In the data rows, zero lies at 4.5, halfway between 4 and 5.
Here is a table of points, one per row:
[4 4 4 4 5 7 7 7 6 8 4 3 3 8 6 6 4 3 3 3 3 2 3 3 3 3 3 4 5 8 6 7 7 5 4 4 3]
[8 8 7 8 7 8 7 6 4 3 3 3 3 3 4 5 8 7 6 7 5 6 5 3 3 4 4 4 7 9 7 7 7 5 4 4 3]
[3 3 3 3 3 3 3 3 3 2 3 6 6 3 4 3 3 3 5 6 5 6 6 8 9 6 7 7 7 7 4 3 3 3 3 4 3]
[8 9 7 8 6 7 5 5 3 2 3 3 3 7 6 7 7 4 3 3 4 3 3 3 3 4 5 6 7 8 6 5 4 4 3 4 3]
[3 3 4 3 3 2 3 3 4 2 6 7 7 4 4 3 3 6 7 8 7 8 7 8 6 3 3 3 3 2 4 4 7 8 8 7 8]
[3 3 4 3 4 5 6 7 7 8 7 4 4 3 3 3 3 3 4 3 4 3 4 7 9 8 5 4 3 2 3 3 3 3 3 4 3]
[4 3 4 4 5 6 7 7 7 8 6 4 3 8 4 5 2 3 3 2 3 2 3 3 2 6 7 7 6 7 4 3 3 3 3 4 4]
[6 7 5 6 7 7 7 7 5 6 2 4 3 3 3 4 3 6 7 8 6 8 7 7 4 3 3 3 3 2 4 3 3 6 6 6 8]
[7 8 6 7 7 7 6 6 4 3 3 4 3 7 6 7 7 3 3 3 3 3 3 3 3 7 7 6 3 2 3 3 3 3 3 4 3]
[3 3 4 3 3 3 3 3 6 7 8 7 7 3 4 3 3 3 4 4 4 5 5 8 9 3 3 3 3 2 4 3 4 6 6 6 8]
[7 8 7 8 7 8 7 7 4 3 3 4 3 7 7 7 8 4 3 3 4 3 3 3 3 3 3 5 7 8 7 7 7 4 4 4 3]
[3 3 4 6 5 5 6 6 5 7 4 3 3 3 3 3 2 3 3 3 4 3 4 7 8 4 5 6 6 5 4 3 3 3 3 4 3]
[4 4 4 5 6 7 7 7 6 8 5 3 3 3 4 3 3 3 5 6 5 6 6 8 9 4 4 3 3 5 6 8 8 8 8 6 6]
[3 3 4 3 3 3 3 3 4 3 6 6 7 7 6 6 5 3 3 3 3 2 3 2 3 4 5 5 6 6 4 3 3 3 3 4 3]
[3 3 4 3 4 4 5 5 6 7 5 3 3 3 3 3 2 3 4 4 5 5 5 7 7 3 5 5 6 6 4 3 3 3 3 4 3]
[7 8 6 7 6 7 5 5 3 2 2 3 3 3 4 3 3 6 6 7 6 7 6 4 3 3 3 3 3 3 5 6 7 7 7 5 5]
[3 3 3 3 4 3 5 6 7 9 8 5 5 3 5 5 8 7 6 7 6 6 5 3 3 7 7 6 6 4 4 3 2 3 3 4 3]
[3 3 3 4 4 3 3 3 4 4 7 7 7 8 5 5 3 3 3 2 4 2 3 2 3 5 6 6 6 7 5 3 3 3 3 4 3]
[3 3 3 3 3 3 3 3 3 2 2 4 4 7 4 4 2 3 3 3 3 2 3 2 3 5 5 5 5 3 4 3 3 3 3 4 3]
[3 2 3 3 3 3 3 3 3 2 2 4 5 3 5 5 8 7 6 6 5 5 5 3 3 7 7 6 5 4 4 3 3 3 3 4 4]
[8 8 7 8 7 7 1 6 4 3 2 3 3 3 4 3 4 7 7 8 6 7 6 4 3 3 3 3 3 2 3 3 3 6 6 6 8]
[8 8 7 7 6 6 5 5 3 2 3 3 3 3 3 3 3 4 6 6 6 7 6 7 7 3 3 3 3 2 4 4 5 7 7 6 8]
[8 9 7 8 7 5 4 3 4 2 3 3 2 5 6 7 8 6 4 3 4 3 4 3 3 3 4 5 7 9 7 7 7 4 4 4 3]
[3 2 3 3 3 3 3 3 3 2 3 5 6 6 7 7 8 4 3 3 4 3 3 3 3 6 7 6 6 5 4 3 2 3 3 4 4]
[3 3 4 3 4 3 3 3 5 6 7 6 7 3 3 3 3 3 5 5 5 6 5 8 8 3 4 3 5 7 6 7 7 4 4 4 3]
[3 3 3 3 3 2 3 3 3 2 4 6 6 3 4 3 3 4 6 6 5 7 5 7 6 3 3 3 3 2 4 6 7 7 7 5 6]
[3 3 4 3 4 3 3 3 4 4 7 7 7 4 3 4 3 6 7 8 7 8 6 7 5 3 4 3 3 2 4 6 8 8 8 7 8]
[7 8 6 7 6 6 5 4 4 3 2 3 8 3 4 4 7 6 5 5 4 5 4 3 3 3 3 3 3 2 4 5 7 7 7 6 7]
[4 4 4 4 5 7 7 7 7 8 6 4 3 8 7 7 5 3 3 2 4 2 3 3 3 4 3 3 3 2 4 4 7 8 8 7 8]
[3 3 4 3 4 3 3 3 4 3 6 6 7 3 5 6 8 6 4 4 4 3 4 3 3 5 6 6 6 4 4 3 3 3 3 4 3]
[3 3 4 3 4 3 3 3 4 5 7 7 7 8 5 4 3 3 3 2 4 2 3 2 3 3 3 3 3 2 4 3 4 6 7 6 8]
[3 3 4 3 5 4 6 6 7 8 6 4 3 3 5 6 8 7 4 4 4 4 4 3 3 5 6 6 6 6 4 3 3 3 3 4 4]
[8 8 7 7 5 6 4 4 3 2 2 3 3 3 5 6 8 5 3 3 4 3 4 3 3 7 6 5 4 3 4 3 2 3 3 4 3]
[4 3 4 4 5 7 7 7 7 8 6 4 3 3 4 4 7 7 7 8 6 8 6 4 3 8 7 5 4 2 4 3 3 3 3 4 3]
[3 3 4 3 4 4 5 5 6 7 4 3 3 7 4 4 2 3 2 2 4 4 3 2 2 3 3 4 5 7 5 5 3 3 3 4 3]
[3 3 4 3 4 4 5 5 6 8 6 4 3 3 4 3 5 6 6 7 5 6 5 3 3 3 3 3 3 2 4 3 5 7 7 6 8]
[3 3 3 3 3 3 3 3 4 5 6 6 6 7 5 6 4 3 3 3 3 2 3 3 3 3 3 3 3 2 3 3 3 4 5 5 7]
[4 3 4 3 5 6 7 7 7 9 7 4 3 3 4 3 3 4 6 7 6 7 6 8 8 5 6 7 7 8 5 4 3 3 3 4 3]
[3 2 4 3 3 3 3 3 3 2 4 6 7 3 4 3 3 5 7 7 6 7 7 8 6 3 3 3 4 7 7 8 8 6 6 4 4]
[5 6 5 6 6 7 7 6 4 3 3 3 3 3 4 4 6 7 6 5 5 5 4 3 3 3 3 3 3 2 3 3 3 5 6 6 8]
[3 3 3 3 4 3 3 4 6 8 7 5 5 6 6 6 7 4 3 3 4 3 3 3 3 3 3 3 5 7 6 7 6 4 4 4 4]
[8 9 7 8 5 5 3 3 3 2 2 3 3 8 5 5 2 3 3 3 3 2 3 3 3 7 7 4 3 2 4 3 3 3 3 4 3]
[8 9 7 8 6 7 5 5 3 2 3 4 3 8 6 7 4 3 3 2 4 2 3 3 3 3 4 6 7 8 6 7 5 3 3 4 3]
[8 9 7 8 5 5 4 3 4 2 2 3 3 8 6 6 3 3 3 3 3 2 3 3 3 8 7 6 4 3 3 3 3 3 3 4 3]
[3 3 3 3 3 3 3 3 4 2 2 4 5 3 3 3 3 3 3 3 4 3 4 7 8 7 5 4 3 2 4 3 3 3 3 4 3]
[3 3 3 3 3 3 3 3 3 2 4 6 7 3 3 3 3 3 5 5 5 6 5 7 8 4 5 6 6 7 4 4 3 3 3 4 3]
[3 3 4 3 4 3 3 4 6 7 7 6 5 3 5 6 7 6 4 3 2 3 4 3 3 3 3 3 3 3 5 6 8 7 7 6 6]
[3 3 4 3 3 3 4 5 5 7 5 3 3 7 5 6 4 3 3 3 4 2 3 2 3 3 3 3 3 2 4 4 6 7 7 5 7]
[3 3 4 3 4 3 5 5 5 7 4 3 3 3 4 4 6 6 4 4 4 3 4 3 3 3 3 3 3 2 4 5 7 7 7 5 6]
[3 3 3 3 3 3 3 3 4 3 6 6 7 3 4 3 3 6 7 7 6 8 6 7 5 7 6 6 5 3 4 3 3 3 3 3 3]
[3 3 4 3 3 3 3 3 4 2 5 6 6 3 5 5 7 6 3 3 4 3 3 3 3 3 3 3 4 6 6 7 7 5 4 4 4]
[3 3 4 3 4 3 3 3 5 6 7 7 7 3 4 3 3 4 6 7 6 7 6 8 7 7 6 6 4 2 4 3 3 3 3 4 3]
[7 8 6 7 7 8 7 7 5 5 3 4 3 3 4 3 3 3 5 5 5 6 5 8 9 7 7 7 6 5 4 3 3 3 3 4 3]
[7 8 6 7 5 7 5 5 4 2 2 3 2 3 5 5 7 6 4 4 4 3 3 3 3 3 3 3 3 3 4 6 7 7 7 6 6]
[5 6 5 6 6 6 6 6 4 3 2 3 2 3 3 3 2 3 4 4 5 5 5 7 6 3 3 3 3 2 4 3 4 6 6 6 7]
[3 2 3 3 3 2 3 3 3 2 3 5 6 6 6 7 7 4 3 3 4 3 4 3 3 3 3 4 6 8 5 6 4 4 3 4 3]
[8 8 7 8 6 7 6 5 3 2 3 3 3 3 4 3 4 7 7 8 6 8 7 5 3 8 6 5 3 2 4 3 2 3 3 4 3]
[3 3 3 3 3 3 4 4 7 8 8 6 7 3 4 3 6 7 7 7 6 7 6 3 3 3 3 4 5 8 7 7 7 6 5 4 3]
[3 3 3 3 3 3 3 3 4 3 6 6 6 3 4 3 3 5 6 6 5 6 6 4 3 3 3 3 3 4 5 6 7 5 5 4 3]
[3 3 4 3 4 3 3 3 4 5 7 7 7 2 3 2 2 3 3 3 4 3 3 7 9 3 4 5 7 8 6 6 4 3 3 4 4]
[3 3 4 3 4 3 4 4 6 7 6 4 3 2 3 3 2 3 3 3 4 2 3 6 8 6 5 5 3 2 3 3 3 3 3 4 3]
[3 2 4 3 3 3 3 3 3 2 3 5 6 7 6 6 4 3 3 3 4 2 3 3 3 3 3 3 3 5 6 7 7 6 6 4 4]
[8 9 7 8 6 7 6 5 4 2 3 3 2 3 3 3 3 5 7 8 6 8 7 8 6 4 4 5 7 9 6 7 6 3 4 4 4]
[3 3 4 3 3 3 3 3 3 2 4 6 7 7 6 7 6 3 3 3 4 2 4 3 3 7 6 6 5 3 4 3 3 3 3 4 3]
These points spread out most along one direction. Take the direction at right angles to it along which they spread out most. Go by this last direction. For each point below, how far along it does it lie, from 0 to 99? 50 is the average, and the first point above lies past it. One standard deviation of the points above along it is 16.
[3 2 4 3 3 3 3 3 3 2 3 5 6 7 6 6 4 3 3 3 4 2 3 3 3 3 3 3 3 5 6 7 7 6 6 4 4] 64
[7 8 6 7 7 8 7 7 5 5 3 4 3 3 4 3 3 3 5 5 5 6 5 8 9 7 7 7 6 5 4 3 3 3 3 4 3] 38
[4 4 4 5 6 7 7 7 6 8 5 3 3 3 4 3 3 3 5 6 5 6 6 8 9 4 4 3 3 5 6 8 8 8 8 6 6] 24
[3 3 4 3 4 4 5 5 6 8 6 4 3 3 4 3 5 6 6 7 5 6 5 3 3 3 3 3 3 2 4 3 5 7 7 6 8] 35
[3 3 4 3 3 3 3 3 6 7 8 7 7 3 4 3 3 3 4 4 4 5 5 8 9 3 3 3 3 2 4 3 4 6 6 6 8] 41
[5 6 5 6 6 6 6 6 4 3 2 3 2 3 3 3 2 3 4 4 5 5 5 7 6 3 3 3 3 2 4 3 4 6 6 6 7] 31
[3 3 4 3 4 3 3 4 6 7 7 6 5 3 5 6 7 6 4 3 2 3 4 3 3 3 3 3 3 3 5 6 8 7 7 6 6] 53
[3 3 4 3 4 3 3 3 4 3 6 6 7 3 5 6 8 6 4 4 4 3 4 3 3 5 6 6 6 4 4 3 3 3 3 4 3] 67
[3 3 4 3 3 3 3 3 3 2 4 6 7 7 6 7 6 3 3 3 4 2 4 3 3 7 6 6 5 3 4 3 3 3 3 4 3] 75
[8 9 7 8 7 5 4 3 4 2 3 3 2 5 6 7 8 6 4 3 4 3 4 3 3 3 4 5 7 9 7 7 7 4 4 4 3] 55
[8 9 7 8 6 7 5 5 3 2 3 3 3 7 6 7 7 4 3 3 4 3 3 3 3 4 5 6 7 8 6 5 4 4 3 4 3] 61
